[[-102   19   -1 -100  -91  -24  -21  -92]
 [ 220  -26 -439  215  203 -242 -386  289]
 [-330   50  313 -325 -299  133  241 -363]
 [-229  131  102 -228 -240  -34   45 -205]
 [   5  764 -719  -17 -258 -885 -779  330]
 [ 136   76 -392  131   95 -278 -365  224]
 [ -45 -123   23  -41    8   77   28  -77]] --> -77

[[ 64 215  96 187 194 115  89  61]
 [ 49 229  60 150 211  72  57  49]
 [ 87 174  53  73 174  47  58  93]
 [ 51 223  49 126 209  56  48  53]
 [182  54 120  25  76  98 131 192]
 [156  88 106  46 103  90 114 164]
 [101 164 105 139 157 112 103 102]
 [ 83 188  92 148 176 102  90  83]
 [171  74 144  85  86 135 148 176]
 [138 120 147 146 118 153 144 138]
 [134 120 118 104 124 115 120 138]] --> 138

[[5 3 6 4 6 5 5 4 3 5 6 6 6 3]
 [4 5 4 6 7 4 7 6 5 3 5 7 5 4]
 [4 5 4 3 1 4 2 3 5 4 3 1 2 6]
 [4 5 4 4 3 4 4 4 5 4 4 3 3 5]
 [3 6 3 6 6 3 7 6 6 3 4 6 4 5]
 [7 2 7 2 4 7 2 2 2 7 7 4 6 3]
 [6 3 6 3 5 6 3 3 3 6 7 5 6 3]
 [5 4 6 6 8 5 6 5 3 4 7 8 7 3]
 [3 6 2 4 1 3 3 4 6 3 1 1 1 7]
 [2 6 2 5 3 2 5 5 6 3 2 3 2 7]
 [6 3 7 4 6 6 4 3 3 6 7 6 7 2]] --> 2

[[ 12  77  96 120 105 131  38]
 [  7  85  34 191 123 226 202]
 [ 15  83  21 200 127 235 200]
 [ 19  68 126 104 140  72  77]
 [  9  86  27 126 214  33 146]
 [129  83 171 175 116 209  92]] --> 92

[[48 42 56 40 54 36 42]
 [52 53 46 49 56 34 49]
 [38 36 41 42 56 37 70]
 [36 49 46 48 40 46 46]
 [37 42 46 32 55 34 67]
 [56 57 43 51 58 25 53]
 [45 34 41 34 62 31 61]
 [39 48 46 49 42 45 47]
 [34 43 42 40 64 44 74]
 [53 57 39 54 56 32 51]
 [42 34 44 32 62 28 47]
 [62 64 45 54 45 43 35]] --> 35

[[ 27 -25  18  24 -43  39 -14  44  26   3 -28   8   2   1]
 [-11 -16   1  -5 -15   0  24  -3 -20  -1   1 -12  12  13]
 [  4   0 -16  -3  17 -10  -5 -41  -5   4 -11 -17 -28 -16]
 [ 38  13  22  -6  -2  29  24   3 -18  13  29   2 -18  11]
 [-15 -12 -19   7 -12  13  -1 -16 -13 -12  16   5 -12 -22]
 [  1   7  19  16   5  -7   8  -9 -35   2  -9  17  24   7]
 [  9   7 -17 -33  -4  -2  -2 -12 -40 -17  23   3  23  25]
 [-18 -13  11   5   2 -11  24   6 -30 -28  29   8  38   9]
 [-20  -4 -31   0  -4 -19   2 -29  25  -7 -31   3  15 -33]
 [  2  33  18   2   7  17  14  -2  13   1  -3 -17 -18 -23]] --> -23

[[ 125   11  113  114   94 -127  206  127]
 [ 111  417  109  116  153  532   -9   91]
 [  87  630  119  100   95  413  -44  142]
 [  82  406  117  113  124 -755  165  143]
 [ 107 -224  114  113  118  -97  178   78]
 [ 119  309  113  120  122  -87  107  170]] --> 170

[[62 56 49 36 63 38 56 41 31 53 54 41 51 44 34 39]
 [48 59 47 42 62 47 54 39 27 46 60 37 49 39 45 28]
 [76 75 46 41 69 35 58 41 32 50 43 43 56 32 21 52]
 [66 67 57 32 74 35 22 26 36 50 48 38 54 34 32 36]
 [38 52 48 41 57 54 53 38 25 44 65 34 42 38 52 19]
 [52 64 39 46 48 58 81 45 27 40 71 41 51 36 38 36]
 [47 59 47 41 60 48 54 41 27 45 58 37 47 37 44 29]
 [47 79 42 53 60 60 55 35 25 39 58 34 52 26 40 27]
 [61 70 48 38 57 51 51 33 31 43 67 40 55 35 35 36]
 [87 84 48 44 74 29 58 43 36 53 38 45 61 30 13 60]
 [57 65 47 43 64 45 56 40 26 47 54 37 52 33 39 35]] --> 35

[[ -80  180  178 -133   24   85   49   53  136]
 [ 204   35  -34  192 -271  198   73 -424  110]
 [  71   34   58  325  280   82  122 -219  109]
 [  22  113  135 -284  163   78   61   79  230]
 [ 107  154  123 -616 -178   34   77  248   99]
 [  69   46   81  117  540  -89  155  341   58]
 [ 119  190  201  336  433  156  138  424  168]
 [  11   17   64  451 -386   94  110  281  189]] --> 189
---
[[-15 -16 -17 -36   7  -7 -39]
 [  8 -35 -33 -22   1   6 -29]
 [ 12   0 -32 -45  26  18  14]] → -15, 14

[-28  13  -3  -8  36   6  20] → -28, 20

[7 8 7 1] → 7, 1

[[461 452 789 422 228 422]
 [481 510 815 389 354 389]] → 461, 389

[237  48  30  60 162] → 237, 162

[[5003 6308 6390 6326 4949 8350]
 [5665 4213 5023 6104 2849 2883]
 [5652 5500 3993 6042 6312 6925]] → 5003, 6925

[8 3 6 2] → 8, 2

[ 42  23  -4  15 -10 -29  12] → 42, 12

[[166 252 196 116 138  30 126]
 [157 172 122 141 120  89 152]] → 166, 152
---
[[  9.2  -9.2  -6.3  -3.3]
 [ 15.0 -17.1   0.5  -6.6]
 [ 10.1  -7.2  11.7 -11.0]] --> 0.5

[[   7.5  -62.8 -202.7   97.1   83.8   -7.0]
 [ 206.9  137.9  160.8 -199.4   22.7  214.9]
 [ 157.5    1.3  125.6 -150.0   12.3  -40.7]] --> 160.8

[[-127.109 -104.006  -87.256   65.182  115.862]
 [ -30.878  -69.535  -57.570  127.160  112.897]
 [ -99.481  100.031  -81.022  -84.764 -109.244]] --> -57.570

[[ -9.9 -20.2   3.6   2.6]
 [  4.0 -12.3  16.9  12.5]
 [ 18.1  -4.9   2.3  10.0]] --> 16.9

[[-130.07  193.26 -139.05  199.29]
 [ -69.13  -57.28  -32.88  -26.84]
 [-140.83  -87.45  -11.80  -62.26]] --> -32.88

[[ 0.21 -0.16 -0.05  0.00 -0.02  0.06]
 [ 0.00 -0.02 -0.09 -0.07 -0.15 -0.19]
 [-0.06  0.09 -0.08 -0.08 -0.12 -0.19]] --> -0.09

[[-215.23  175.20 -104.75 -109.09  -41.48]
 [  43.35   12.75   14.27  -55.95  -11.42]
 [-214.95  166.12  -75.06 -133.11  -15.06]] --> 14.27
